Each path is a new rotation, seen through one point. The rows after it are directions, each followed by how far the rotation turns it, in degrees per step (0 if it stays put).
Each turn is a multiple of 5 degrees from 10 to 175, or 0.
Each row of a path follows its step; steps can be skipped.
path 1
step 2: [.10 -.19 .01 .13 .21 -.13 .09 .04 .26 .00 .18 .05 .12 -.10 .07 .13 .13 -.02 .03 -.08 .08 .03 .13 -.11 -.02 .23 -.04 -.04 .04 .11 .09 .10 .05 -.13 -.03 -.08 .05 -.07 -.01 .10 .01 .13 -.02 -.07 -.07 .08 -.11 -.04 -.10 -.02 .22 -.10 -.05 -.01]
step 3: [.20 .10 -.05 .03 -.07 -.09 .10 -.08 -.03 .00 .14 .07 -.13 -.15 -.10 -.06 .15 -.04 -.07 .21 .07 -.03 -.03 -.12 .13 -.06 -.01 .06 .07 -.14 -.01 .14 -.19 -.18 -.03 .15 .03 .01 -.13 -.10 -.01 -.04 .09 -.04 -.02 .05 -.10 .04 -.03 .11 .00 .15 .20 -.21]
step 5: [.08 -.04 .02 .09 .02 -.13 -.22 .10 .28 .17 .03 .04 .10 -.24 .05 .09 -.09 .00 -.13 .03 .15 .01 .00 -.07 -.02 -.07 .11 .12 -.14 .03 .06 -.03 -.07 -.16 -.19 -.04 .17 -.06 -.01 -.06 .06 .06 .07 -.04 .06 .20 .08 .02 .10 .01 .12 .00 -.04 -.02]
step 6: [.05 .05 .10 .00 -.04 -.21 .13 -.10 .05 .05 .03 .19 .07 -.22 .09 .01 .06 -.06 .14 .00 -.18 .04 -.11 -.10 .05 -.03 .00 -.09 .16 .08 .06 .06 -.18 -.18 .23 .03 -.10 -.03 .04 -.08 .03 -.19 .00 -.03 -.20 .06 -.05 -.05 -.10 -.08 .08 -.05 .08 -.09]
step 7: [.13 -.20 -.10 .18 .01 -.01 .02 .06 .02 .02 .15 .09 .00 -.01 .04 .03 -.06 -.07 -.22 -.01 .07 .13 .10 -.05 .06 .09 .03 .04 .08 -.10 .02 .18 .04 -.01 .09 .05 .22 .04 .09 .05 .01 .11 -.17 .13 -.09 -.08 .12 .17 -.11 .03 .02 .08 .29 -.07]
step 8: [-.05 -.01 .05 .16 -.03 .03 -.03 .17 .15 .04 -.11 .12 .04 -.10 -.05 -.03 -.03 -.02 -.01 .07 .11 -.19 -.10 -.23 .09 -.09 .05 .03 -.03 .05 .14 .10 -.07 -.05 .04 .16 .11 -.07 -.12 .15 -.04 -.06 .17 -.11 .12 -.12 -.19 .03 .10 -.12 .19 .10 -.02 -.17]
step 9: [.06 .02 -.08 -.01 -.09 -.06 .14 -.01 .22 .10 -.09 .07 .01 -.06 .16 .08 .12 .00 -.07 .03 -.01 .02 -.03 -.12 -.14 -.03 .10 .08 .08 -.11 -.08 -.08 -.01 -.13 .09 .18 .08 .01 .01 .01 .22 -.24 -.01 .09 -.18 .17 .18 -.06 .18 -.04 -.10 -.07 .08 .02]
step 11: [-.08 -.16 -.05 .00 .08 -.03 -.15 .20 .08 -.12 .04 -.06 -.07 -.15 -.05 .02 .00 .10 .08 .11 -.09 -.23 .03 -.12 .16 -.03 .09 .06 .00 .02 .11 .18 -.11 -.13 .16 .11 .09 -.08 .13 .04 -.03 -.21 -.07 .13 -.04 .11 .03 .11 -.10 -.09 .13 -.02 .11 -.01]
step 12: [.02 .16 -.06 .19 -.18 -.05 .06 .18 .10 .12 .14 .14 -.02 .05 .08 .01 -.01 -.06 -.10 -.08 .16 .09 -.10 -.12 .00 .02 -.15 .03 .03 -.10 .08 .03 -.01 .01 .20 .20 .12 .11 -.06 .10 .08 -.09 .00 .08 -.01 -.07 -.03 -.20 -.07 -.22 -.14 -.02 .07 .07]
step 13: [.02 -.05 .01 .02 .00 .09 .05 -.01 .05 .21 -.20 .15 .05 -.04 .01 -.03 -.17 -.05 -.06 .01 .00 -.25 -.10 -.22 -.11 -.12 .04 .10 -.05 .02 .12 .10 .19 .11 .03 .10 -.10 -.08 .08 -.01 .12 .08 -.09 .17 -.01 .12 .07 .06 .09 .11 .00 .07 .11 -.19]
step 14: [-.04 .00 .08 -.04 .00 .03 -.03 .13 .09 .11 -.03 -.03 .11 -.10 -.02 .17 -.02 .19 .10 -.05 -.06 -.10 -.13 .00 .02 .13 .16 .27 .06 .03 -.03 -.01 .10 -.17 -.09 .08 .03 .16 .05 .13 .01 -.20 .05 .03 -.26 -.07 -.02 .00 -.07 -.18 .12 -.01 .08 .13]
Speeds:
[.03 .00 -.01 .02 -.02 -.01 .00 -.03 -.03 .01 -.01 .03 .00 .01 -.02 -.09 -.02 -.04 .01 .01 -.02 -.07 -.06 -.01 .01 .01 .02 -.01 -.01 .00 .06 .01 -.04 -.03 -.04 -.03 -.02 .03 .04 .01 .02 -.01 .04 -.03 .09 .02 .01 .04 .00 .02 -.01 .00 -.02 -.02]	145
[-.04 -.02 .00 -.04 .03 .00 .03 -.02 .00 .01 -.05 -.06 -.05 -.01 .01 .02 .01 -.01 -.01 .03 .00 -.01 -.05 -.04 .05 -.02 .00 -.04 .06 .02 -.02 -.05 -.02 -.02 .02 .01 -.07 -.02 .02 -.01 .01 -.03 -.01 .03 .00 .01 -.01 .06 -.02 -.05 .02 .05 -.01 .00]	145
[.02 .03 .03 -.01 .02 -.01 .05 .00 -.02 .01 .02 -.01 .01 .04 .03 -.05 .05 -.03 .01 -.01 .02 .05 .00 -.03 -.01 -.07 .02 .00 .03 -.05 .04 .03 .01 -.04 -.01 .06 -.01 -.02 .01 -.07 .01 .00 -.04 -.04 -.01 .04 .00 -.07 .00 -.03 -.01 .00 -.05 .01]	115
